One vector is turned by the same rotation once a step. Each row is the vector after some number of steps, and that number follows the row.
The counts run from 0 to 558.
[  3 -20  25 -19   1  -3 -10  -8 -14   4  -6  -8  10   4 -19 -11  -1  -8
  -8   0  -8  23  -8 -11 -20  24  -9 -20  17  -1   1  -5 -10 -12   5  -5
  -6   6  10   8  24] : 51
[ -2 -23  -8  -5  -5   1  26 -12 -17  15  14  -9   4  10  -7  12  22   3
  19  15   1  -3  -6  -9 -14 -12   6 -18   8  -5  11 -11   1 -30  14   0
 -14  13   4  10  -3] : 498
[ 11 -27   7 -27   7  16 -25  -4  -7   8  -9  -6  11   2 -23   5  10   0
  -1  15 -11  20  12 -11   0  11  -9   5   0 -15  13  -9  -4 -10  19  -2
   9   0   0  19   1] : 151
[ 11 -20   1 -24  -8  31 -19 -17  11  10   1   2   7  -2   6  16  29 -11
   3  12  -8   8  14   0   5  12   3   9   4 -11  14  -9   8   2   2   3
  13   7   0  17 -10] : 127
[ 12  -3   9   9   1  11   4  -7  -4  12 -10  11 -12 -20  23 -27  -6   9
 -10  -7  10   8  -9  27   0  15 -12  15  11 -14  -5 -22 -12  17 -24  -7
   0  -8   2   4   0] : 413
[ 12 -22   5  -7 -17  16  -9 -11   6   4 -17   1  -6 -34   2  -2   9   2
   6  18   0  20  13   1  -6  26 -19  15  21  -8 -11  -7   8  -3 -10   3
   4   4   4  -2   8] : 527
[ -3   1   3  15   3  -8  38   7 -15 -14  -4 -15  -8   8  -8 -10  -9  16
  15 -17  -7 -10 -18  -5 -10   1   3 -12  19  -2 -10  -3 -11   7  -2  -9
 -14   8   0  -9  23] : 434
[ -5  23  -5   7  -2  16  -7   3   0 -15 -10  -1  12  13   3  -3 -21  -9
   0 -36  -9   4 -10   8   8   1  -3  -6  -1  15 -21  10 -14  32  -9  -4
   0  -1  -4  -4  21] : 337
[ -9  19 -23  12  10   8  -7   5   8 -16  -4  -7  -1   3  -9  -1 -20  15
   0 -18 -11   7  10   7  18  -5   0  -6  -6  12 -32   9 -12  11  15  -7
  -8  -6  11  -2  29] : 287
[  6   2 -12 -14   6  23  -1  -8  23   1   6   6 -19 -12   4  16  21  23
  20  14  -6   1  10  13  15   1  -4  14   8 -25   8  -4   2  23   7  -4
  14  11   3  12 -20] : 136
[ -3   7 -12 -10  -8  14  26 -24  17  10  14 -12 -14   4  20  17  13  15
   7  13  -3  -8   6   9 -14  21   9  -8  13  -4  -4 -21  14  -7   4  11
  -7   3  13   6   3] : 31
[ -3  -5   7   8 -11  -4  26  -4 -12   0  12  10  13   0  19  -8   6 -12
  15  -6   6  -7 -14   3 -11 -18  -3 -20  17  11  -4   7 -21 -15 -22  -9
 -12  20   1  -3   1] : 467
[ 14 -16   7 -11   7   6 -20   9  -1 -12 -22 -13  -7 -12 -40   5  -3  12
   8  -1 -12  19   3 -16   7  10 -15  13  13  -6   2   3   0   8  12  -6
  19  -5   2  -2  20] : 183
[ 10 -11   6 -11   9  17 -11  -9 -20  17  -9  -5   1  20 -12 -12  -5  -9
 -15  -2   5  13 -12   5  -4  22   1   7  -6 -16  15 -27  -5  -7  14  -1
  -9 -18   1  21   3] : 397
[ -9 -10 -11 -18   3   5  19 -10  -5  -7  22 -10   0  20  -4   1  11  12
  13   5 -11   1   0  17   6 -14  -4 -33   6 -18  -3   9 -16  -3  17 -13
 -19   9  24   4   0] : 515
[ -3  15 -24  30  13  -6  10  -2  11  -6   1  -5 -18 -18  10   1 -10  30
  14   0  13 -21  11   2   3 -18   5  18 -13   1 -14 -17   0  -8   8  -2
  -4  -1   3   1  -3] : 285
[  5  -5  -9  -2  10  20 -26   7   0   1 -20   2  -2   6 -35  18  -7  -2
  13 -10  -6   7   2 -15  18  -2  -9  23 -12  -3  16  -3   3  23   5 -10
  18  -8 -14   0   4] : 233
[  4  -5   3 -12  -7  20 -38   3   0 -11  -4   2  29   7  -9   6   1 -23
 -10  -9 -10  16  12   4   8  -5  -1   2 -16  19 -17  16  -4   2  -2  -1
   3   3   3   0  13] : 223
[  6  -3   0 -12   1   2  -9   2  -1 -26  18 -20  19   9  -7   6  10   2
   5  -1 -14  -8   1   9  10 -24  12 -15 -17  12 -26  22 -10  -7  13   2
  -4   8  27   1   4] : 196
[ 20   5   5  10  -4   8  26 -11   3   6  -3 -13 -22 -18  17  -5   7  12
   7   5   0 -22 -12  10  -3  16   7  20  15 -10   9 -33  13   9 -12  11
   4  -3   1   0 -10] : 431
[  7   2   5 -18  -5  27 -16 -16 -13  14  -6   3  14   9  12  -9  -7 -17
 -25  -4  -3  24  -5  20   1  23  -7  -6  -3  -5 -11 -14 -10   3   3   2
 -10 -13   3  18  12] : 396
[  5 -18  -9 -16   5   9   8  -9  -2  -1  -3 -19 -22   2 -29  12   6  18
  12  17 -17   5  -7   3   5  15 -10   5  11 -28  18 -12  12   0  17  -1
   4  -2  13   4   1] : 529
[  0 -16  -4 -10   7   0  14  -2  -3   3  10 -10   2   6 -14  25  15  12
  26  18  -2  -7   3 -25 -14 -12   6  -3   8  -6  22 -15   9 -26  18  -4
   3  16  -3   7  -7] : 129
[ 17 -13   9   5   5  -3  -8  -1   7 -18  14  -5  -1 -27   9  -7  20  11
   8  10   0 -23  -1  11  10 -32  12  10 -14  -1  -3  -5  -8 -18  -8   2
   7   1  14   6 -29] : 194
[ -6  10 -11  -5   5  14  18 -15   0   6  19   2  -8  12  30  -4   3   8
  -4  -4   3 -10  -5  27   8  -2  10 -10 -10 -13 -13 -22 -13   8   0  -3
 -16  -7  12  21 -14] : 391
[  6 -13  -4  -1   2   5  17 -10   9   3   6  10 -20 -18  17  -9  17  19
  18  14  13  -3  -4  24   5 -12  -9   5   9 -30   9 -10 -11   0 -15 -13
  -7   7  13   8 -27] : 513
[ -1  -7  -7   6  -7  -2  34 -12   1   6  18  10   0   2  28   2  21   4
  21   5   8 -10  -5  15   2 -22   4 -14  11  -6   0  -4 -18 -10 -13 -11
 -12  17   2   4 -13] : 490
[  8   6  -2  18   8  -5   0  -6  -7  -4  12  -5  -1 -12  17  -8  -8   1
  -7  -3  15 -29 -14  19   7 -25  19  19 -17   0  -5 -21  -4  -3  -9   1
 -11  -9   7   1 -17] : 317
[  5   5   0  -4  17  13  20  -4 -14  -1  12 -12  -9  21  -6 -18  -5  14
  -3  -9  -2  -9 -22  27   8  -1   9 -10  -4 -26  13 -22 -14  11  10  -7
 -11 -13  14  14  -8] : 415
[ 15  -4   4   4   1   9 -12  -8 -22  19  -8   1   9   7  -5  -6 -12 -28
  -7 -13   8  -6 -15  -5  -4   0   6  20 -14   8  25 -32   0 -12  -8   0
   2  -6 -16  11 -17] : 348
[ 13  -7  -2  -2  -5   9  10 -12  11  -4   4 -16 -18 -33  -6  10  17  14
  20  14  -1 -13  -5   0   3   3   3  23  11 -15  13 -16  19  -6 -10   8
  10  12  12 -14 -17] : 554
[  8   7 -10  -5  -3  24 -21 -14   1   2   5 -20   7  -4   4   6  -2   3
 -13   9  -3  -9   9  17  11   8  18  16 -28   0  -6 -26  11  -5  11  19
  -2 -20  11   8  -7] : 300
[  5  -5  13  -7 -19  11   8  -9  -9   3   9  10  20   2  28  -8  14 -19
   0  -8   1   8  -3  12  -3   1 -12 -15  16   8 -20   8 -20   1 -27  -5
 -10  14   5  -5   9] : 468
[ 15 -12   5   2  13   1 -12   7   4  -9 -18  -4 -16 -31 -24  -4   3  19
  15   3  -2   1  -3 -14  10  -4 -10  30   2 -12  12 -11   1   1   3  -5
  19  -6  -6   0  -1] : 184
